A single turn carries every row of the set below to another of its rows. Some are shown first; where does it send the rows asked next?
lelus: [-10  20 -20  -4  -8  17  17  21   7   6  38   5   4 -15  -1  -7  34  21
   0 -13  34  -7 -16  -3 -10  22 -30  -1]
Deg: [  8   8 -20 -13  15  25  15  28  -7  17  32   0   6 -14   0   2  39  13
  17  -6  14  -6 -17 -11 -27  20 -29  18]
dun: [-14  12   1 -16   5  10 -14  18   4 -38   2 -28 -23 -29 -14  33  28 -11
  -2   4 -17  18  11  15 -17  10  -2   5]
purub: [ 26  -3  -2  -8  -7 -15  -1  32  21 -38   2 -13 -31  -6 -14  -3   5 -14
 -16   9   5  21   8  24   8   0 -23  16]
ponid: [ 11   4 -15  -8  11  19  17  26  -3  12  32   0  11 -12   2 -13  28  14
  12 -10  28 -10 -22   0 -20  15 -37  10]
rad: [ 19   5 -13 -17   0  -6   1  30   6 -34   1 -22 -36  -6 -16  24  21 -16
 -12  10 -10  31  16  13  -6  10 -17  25]
Vek: [  3  -9  18  -2   8  -2 -13  32  15 -42   6 -22  -6 -28 -10  -5   3 -13
  -3   9  -1   9  -6  35  -4  -4 -12   0]
ziz: [ 21 -12  28   6  11  19 -10  10   1  -5  -6   4 -35  -8 -10 -13  16  12
  -1  13  17  18  -4  20  -4 -21 -17  -8]
Lon: [ 18 -27  25   8  21  26  -6  24   0  -3  -2  -4 -34  -9 -19  -2  31   2
   9  20  -4  18  -1   6 -15 -12  -3  12]
nopul: [ -5   6  15  -4 -14   0 -23  22  34 -43   5  -6 -24 -30 -13  -1   8  -4
  -7   1   2   0   7  22   7  -4 -10 -10]
zopup: [ 15   8 -10 -16 -11 -10   1  17  10 -41  -2 -23 -42  -7 -18  16  21 -13
 -19   1   6  24  16  18   0  11 -23  15]
zovak: [ 27  -4  -6 -12   3 -10  -1  40  13 -34   3 -16 -29  -6 -13  11   9 -19
 -10  15 -11  29   9  15   0   2 -18  27]
kuri: [ 12   1  23   2  -3  21 -13  -2   7  -7  -7   8 -48 -10 -14  -2  25  16
  -4   5  19  16   6  12  -2 -15 -13 -13]
bedis: [ -6  14 -17  -1  -6  14  15  26  11   7  39   6   7 -15   1 -11  29  20
   2  -9  35  -8 -20   0  -8  18 -30   0]
Nuzoz: [-12  16   7 -15 -12   8 -27  22  30 -37   5  -4 -32 -31 -14  21  18  -4
  -3   4 -15   6  15   5   0   2  -1  -1]
til: [ 15 -18  25   8   6  24 -15  20  17  -4  -2  13 -45 -10 -21  -5  29  10
   7  15   0  10   7  -4  -4 -15  -1   7]
Nera: [-10  15 -21  -4  -2  17  19  22   0   6  38  -3   8 -13   0  -5  35  19
   2 -11  34  -5 -20   1 -15  23 -31   1]
goted: [  0  20 -24 -16   2  26  11  19   2  15  30   8  -7 -15  -4   7  44  17
  14 -14  17  -9  -9 -20 -22  23 -27  13]
suzun: [ -6  14 -22  -7   7  22  16  38   3  13  40   6   9 -16   1   5  36  14
  12   0  10   1 -15 -15 -18  21 -20  16]
zed: [ -4  13 -19  -5   5  20  11  42  10  14  42  12  11 -17   2   0  30  16
  12   1  11  -1 -16 -16 -13  18 -20  15]
bozaz: [-16  16   4 -13 -11   4 -16   6  15 -44   1 -23 -31 -29 -18  19  26  -5
  -9  -6   2   8  13  22  -7   8  -9  -8]
Rafak: [ 13   5 -14  -7   9  22  10  37   9  18  34  15   8 -15   2 -11  26  13
  18  -3  16 -11 -19 -14 -15  13 -29  15]
zal: [  3  14 -22 -15   5  22  19  15  -7   9  29  -3   0 -12  -3   0  41  16
  10 -17  30  -8 -15  -3 -25  23 -36   6]
Tafir: [  2  21 -20 -13  -8  22   9  13   9  12  30  12  -8 -14  -3  -5  37  22
   8 -19  30 -16 -10 -11 -14  19 -34   1]
Vig: [ 24   3  -5 -11  -9 -10  -7  37  26 -33   3  -3 -36  -8 -13   9   7 -14
 -12  13  -9  22  15   7  11   0 -15  22]
gapip: [  7   1  16  -3   6  25  -7  -9 -12  -9 -11 -10 -47  -6 -16  10  37  12
  -4   3  17  23   4  16 -15  -8 -16 -11]
setu: [  7  16 -18 -11  -4  23   4  28  16  16  33  21  -5 -17  -1  -5  32  18
  15 -10  17 -15  -9 -21 -12  15 -27  11]
nuv: [-10  18 -24  -9   1  24  12  33   6  13  39   8   3 -16  -1   9  41  17
  11  -3  12  -1 -11 -19 -16  23 -19  14]
nuson: [ -1  -6  11 -11  19   5 -13  35   4 -35   7 -27  -5 -27 -10  16  13 -16
   3  16 -19  19   0  25 -14   1  -6  10]
Duso: [ -6  10 -18  -2   0  15  19  27   2   7  39  -1  12 -14   2 -11  30  17
   3  -8  34  -5 -22   4 -12  21 -31   2]
Razuf: [ -9  -1   6 -11  10   4  -7  17  -3 -43   1 -39 -13 -25 -14  16  21 -13
  -6   2  -2  15   1  35 -17   8 -12   0]
zol: [ 18   7  -6 -10 -19 -12  -4  22  25 -40   0 -10 -43  -7 -17   6  12  -9
 -19   2   6  17  16  16  11   4 -22  12]
gubi: [  1  -1  16  -5   2   2 -24  40  29 -35   9  -3 -12 -29  -8   4   2 -10
   1  14 -16  10   4  16   1  -8  -3   4]
kam: [ 15  11 -12 -17 -12  -7  -5  25  19 -33   0  -9 -46  -8 -17  22  18 -12
 -13   6  -8  25  21   5   3   8 -15  20]
Zur: [ 17 -11  21   3  19  20  -1   5 -18  -8  -8 -15 -32  -6 -12   0  27   8
  -1  11  16  26  -4  26 -16 -13 -17  -5]
nosi: [ 21  -3  -7 -11   1 -13   6  27   5 -39   0 -27 -30  -4 -15   8  15 -17
 -17   7   3  26   8  27  -2   8 -23  19]
gubez: [ 12  10 -12  -7  -1  17   8  25  12  12  32  15   3 -15   0 -19  25  20
  11 -12  30 -16 -18  -7 -10  12 -36   3]
lam: [  9 -16  16   1  19  29  -3  11 -10  -5  -7 -12 -44  -9 -24  12  44   4
   8  13  -4  20   6   2 -21  -2  -1  13]
reb: [  6  -7  16   1   3  29 -12   5   6  -6  -6   2 -55 -11 -26  11  43  10
   6   8   0  13  13  -7 -11  -5   0   5]
nedug: [ -7  18 -20  -6  -3  22  10  37  14  14  40  14   4 -17   0   4  34  19
  11  -3  12  -4 -12 -20 -11  19 -18  13]

Vig turns into nosi
Duso turns into nuv
And these:
Tafir turns into Rafak
Razuf turns into Nuzoz
reb turns into ziz

